grid =
  6   -8   13   -9  -22   12    0   17    2  -19   -2    5   17    6   -2
 -3   -4    7    2   -1  -10   -1    7   -2    4    4    8    4   -3   10
  5    4   18    8    0   14   -8   -1    7   -8    8   11    5   -4   -5
 -3   -5    7    2   -1  -10   -1    6   -2    3    4    9    5   -2   12
  7  -17    8  -23  -46   11    7   34   -2  -27  -12    0   25   13    1
  5   -1   15    0  -10   12   -4    8    5  -13    3    8   11    1   -4
 -1   -3    5    1   -5  -11    1    6   -1    4    4   10    6   -4   14
  5    3   17    6   -2   13   -8    1    7   -9    8   10    6   -3   -4
 23    3  -13   -8  -40   -6   16    1    9    5   -1   29   28  -12   35
 -8   -6   11    4    6  -11   -4    8   -5    3    5    5    1    0    8
 -1   -4    5    2   -5   -9    0    6   -2    4    4   11    6   -3   13
  5    4   17    8    1   13   -8   -1    7   -6    9   11    5   -4   -6
 -8    0   10    7   -4   -5    5    1   -1    4    5   16   12    0  -10
Indices start at 1.
(1, 1) -> 6
(5, 11) -> -12
(7, 7) -> 1
(2, 8) -> 7
(3, 4) -> 8
(11, 1) -> -1
(10, 2) -> -6
(12, 8) -> -1
(9, 6) -> -6
(8, 9) -> 7
(5, 4) -> -23
(5, 7) -> 7
(2, 11) -> 4
(7, 1) -> -1
(7, 2) -> -3
(8, 13) -> 6
(12, 10) -> -6
(8, 10) -> -9
(12, 2) -> 4
(13, 8) -> 1
(5, 2) -> -17
(3, 3) -> 18
(3, 5) -> 0
(7, 15) -> 14
(10, 14) -> 0
(13, 7) -> 5
(2, 7) -> -1
(1, 11) -> -2
(13, 13) -> 12
(12, 5) -> 1
(1, 15) -> -2
(6, 6) -> 12
(12, 12) -> 11
(6, 13) -> 11

X =
[[-70  12 -74 -32  32  -5 -41 -70 -52 -45]
 [-56  20  74 -17  45  84 -41  51 -19 -15]
 [ 75  51 -35 -44  40   0  51 -47 -62 -53]
 [-23 -44 -62   8 -62 -71 -15 -47   6   5]
 [-49  29 -45  30  57   3 -28 -31  29  29]
 [-12   9 -44  -4  23  -8  11 -35 -28 -19]
 [-73  14 -22  15  35  14 -34 -17   1   7]]
Rows and columns are counted from 1.
row 1 col 1	-70
row 1 col 8	-70
row 7 col 3	-22
row 5 col 1	-49
row 3 col 1	75
row 4 col 4	8
row 5 col 10	29
row 2 col 8	51
row 4 col 10	5
row 6 col 8	-35
row 4 col 1	-23
row 6 col 4	-4
row 4 col 8	-47
row 2 col 5	45
row 5 col 4	30
row 7 col 7	-34
row 5 col 6	3
row 4 col 6	-71
row 4 col 9	6
row 6 col 5	23
row 5 col 9	29
row 5 col 7	-28
row 2 col 3	74
row 3 col 8	-47
row 1 col 9	-52
row 6 col 1	-12
row 1 col 4	-32
row 2 col 1	-56
row 3 col 5	40

M =
[[ 0.022  0.047  0.252  0.104]
 [-0.081  0.035 -0.084 -0.179]
 [-0.088  0.024 -0.197  0.063]
 [ 0.039 -0.221  0.040  0.054]
 [ 0.220  0.043  0.139  0.109]
 [ 0.017  0.126 -0.166 -0.096]
 [-0.213 -0.053  0.036  0.001]
 [-0.173  0.069  0.024 -0.119]
 [ 0.020  0.081 -0.180  0.145]
 [ 0.036 -0.213  0.038 -0.050]
 [-0.143  0.020  0.088  0.188]
 [-0.070  0.133 -0.138  0.144]
 [ 0.194  0.079  0.184  0.035]
 [ 0.141  0.224 -0.057  0.021]
 [ 0.147 -0.183  0.030 -0.029]
 [ 0.044 -0.105  0.065  0.226]]
Rows and columns are counted from 1.
(1, 1)	0.022
(16, 1)	0.044
(12, 2)	0.133
(8, 2)	0.069
(5, 1)	0.220
(4, 2)	-0.221
(4, 4)	0.054
(9, 2)	0.081
(3, 2)	0.024
(2, 4)	-0.179
(11, 2)	0.020
(15, 3)	0.030
(6, 2)	0.126
(11, 1)	-0.143
(6, 4)	-0.096
(15, 2)	-0.183
(7, 2)	-0.053
(1, 2)	0.047
(11, 4)	0.188
(10, 3)	0.038
(5, 4)	0.109
(4, 1)	0.039
(9, 1)	0.020
(6, 3)	-0.166
(15, 4)	-0.029
(8, 4)	-0.119
(2, 2)	0.035
(13, 4)	0.035
(5, 3)	0.139
(7, 4)	0.001
(1, 3)	0.252

B = [[5, 4, 7, 2, 3], [5, 4, 7, 2, 3], [5, 4, 7, 1, 3], [5, 4, 7, 1, 3], [4, 4, 5, 3, 4], [5, 4, 8, 1, 3], [5, 4, 7, 2, 3], [4, 4, 5, 3, 4], [5, 4, 7, 2, 3], [5, 4, 8, 1, 3], [5, 4, 7, 1, 3], [5, 4, 7, 2, 3], [5, 4, 7, 2, 3]]
Indices start at 1.
row 1 col 1	5
row 13 col 1	5
row 12 col 3	7
row 2 col 2	4
row 10 col 1	5
row 12 col 1	5
row 10 col 4	1
row 4 col 5	3
row 3 col 1	5
row 6 col 1	5
row 10 col 2	4
row 11 col 4	1
row 8 col 5	4
row 8 col 1	4
row 3 col 2	4
row 9 col 4	2
row 13 col 4	2
row 2 col 5	3
row 9 col 3	7
row 3 col 5	3
row 12 col 5	3
row 6 col 3	8
row 11 col 1	5
row 9 col 5	3
row 1 col 2	4
row 2 col 4	2
row 5 col 5	4
row 2 col 3	7
row 13 col 5	3
row 3 col 4	1
row 2 col 1	5
